A single turn carries every row of the set below to another of its rows. Some are shown first; where does it send the rows asked next?
Z_53: [ 15   1  -4  11 -10   4   1   2  -3   8  -3   6   7   2   1  22   7  -6
 -19  22   4]
Z_677: [  7   1  -2  12 -14   2  -1   2  -4   9  -5  13   4   4  -2  21   6  -6
 -11  24   4]
Z_836: [  9   1  -4  18 -10   3   3   4  -9  13  -1  -2  -3   1   1 -10  19  -7
 -13  16   5]
Z_654: [ 15   0   5  13 -10   8   2   8  -5  10   3   7   5   5  -1  20   7  -3
 -20  20   9]
Z_792: [ 12  -1  15  13  -7   7   1   4  -4  16 -18   0   3 -13  -3   6   0  -6
 -12   1   5]
Z_500: [ 13   0  11  12  -7   5   1   2  -3  15 -20  -1   4 -15  -2   7   0  -7
 -13   1   3]
Z_885: [  7   2   1  15 -17   6  -4   8 -11  10   9   3  -1   1 -11  21  -9  -8
  -5  12   5]
Z_447: [  8   1  -5  18 -11   2   3   3  -9  13  -2   0  -3   1   1 -10  19  -7
 -11  17   4]
Z_50: [  1   1  -1   0 -10   5  -2   4   2   7   9   3  10   1  -1  -7 -21  -7
  -8  16   5]
Z_417: [ -6   1  -1   4 -13   0   1   4  10   9  19   8  -3  -5  -8   2  18  -8
  -5   4   3]
Z_121: [ 15   3  -8  12 -14   5  -2   3  -7   7   7  -3   3  -3  -6  23  -8 -10
 -11  12   2]
Z_146: [ -5   2   3  -1 -10  17  -7  -2 -11   3  -9   4   9  -5  -3  -9  -7  -9
  -9  -1  -3]
Z_939: [  2   2  -2  -1  -9   6  -1   3   3   7   9   2  10   0  -1  -7 -21  -7
  -9  16   5]
Z_867: [ 14   2   0  14 -13   9  -1   9 -10   9  12  -3   1   0  -8  21  -9  -8
 -11  11   6]
Z_821: [  1   1   0   0  -9   6  -1   4   2   7  11   2   9   1  -1  -7 -21  -6
  -9  15   6]
Z_552: [  9   0  11  12  -8   4   0   1  -3  16 -22   2   3 -14  -3   6   0  -7
 -10   2   2]
Z_392: [ -3   1   8  -1 -10  20  -6   2 -13   4  -5   3   9  -4  -3  -9  -7  -8
 -11  -2  -1]
Z_796: [  1   1   5  -2  -7  21  -4   2 -11   3  -4  -2  11  -5  -2  -9  -7  -8
 -16  -3  -1]
Z_861: [  9   0  15  13  -8   6   0   3  -5  16 -20   3   2 -13  -4   6   0  -6
  -9   1   4]
Z_850: [  2   1  -1   0  -9   7  -1   4   3   7  10   1  10   1  -1  -7 -21  -7
 -10  15   6]
Z_111: [  6   3   2 -17  -8   8   2   5   1  11   0   9   3   1  -5  -9  13  -5
 -14  -4   6]
Z_666: [  2   1   1   8  -9   0   1   2  13   4   7  11   6  -4  -3  11   0  -9
  -9 -18   4]
Z_132: [  2   1  -6   3 -10   1   3   3  13   7  20   2   0  -8  -5   3  18 -10
 -12   3   2]
Z_462: [  8   0  -2  18 -10   3   3   5 -10  13   0  -1  -3   1   1 -10  19  -7
 -12  16   5]
Z_347: [  6   3  -2 -18  -9   6   1   3   1  10  -3  10   3   0  -4  -9  13  -6
 -13  -3   4]
Z_224: [  7   1  -3  18 -11   2   2   4  -9  13  -1   0  -3   1   1 -10  19  -7
 -11  17   5]
Z_901: [  1   1   2   8 -10   0   1   3  12   5   7  12   5  -4  -3  11  -1  -9
  -8 -18   5]
Z_727: [  3   3  -1 -17 -10   5   0   3   1  11  -4  12   2   1  -5  -9  13  -6
 -11  -3   4]
Z_327: [  7   0   7  14 -13   6  -1   7  -7  11   0  13   2   7  -4  20   6  -4
 -12  22   9]
Z_35: [ -3   1  -7   3 -12  -2   1   1  12   7  16   6  -1  -7  -6   3  18 -10
  -7   5   1]
Z_786: [  2   0   3   9  -9   1   1   3  12   5   8  11   5  -4  -3  11   0  -8
  -9 -18   5]
Z_467: [  3   3   2 -17 -10   7   1   5   0  12  -2  12   2   2  -6  -9  13  -5
 -11  -3   6]
Z_962: [  0   2   0  -2  -8  18  -5  -2  -9   2  -8   0  11  -6  -1  -8  -7 -10
 -14  -2  -4]
Z_158: [  8   3  -8  13 -17   2  -4   3  -8   9   4   3   1  -2  -8  22  -9 -10
  -4  14   1]
Z_734: [  3   1   2   8  -9   1   1   3  12   4   8  10   5  -4  -3  11   0  -8
  -9 -18   5]
Z_167: [ -1   0   0   4 -10   3   3   6  11   8  22   4  -2  -6  -7   2  18  -8
 -11   3   5]

Z_885 -> Z_158
Z_347 -> Z_111
Where do these go?
Z_417 -> Z_35
Z_677 -> Z_53
Z_392 -> Z_146
Z_552 -> Z_500

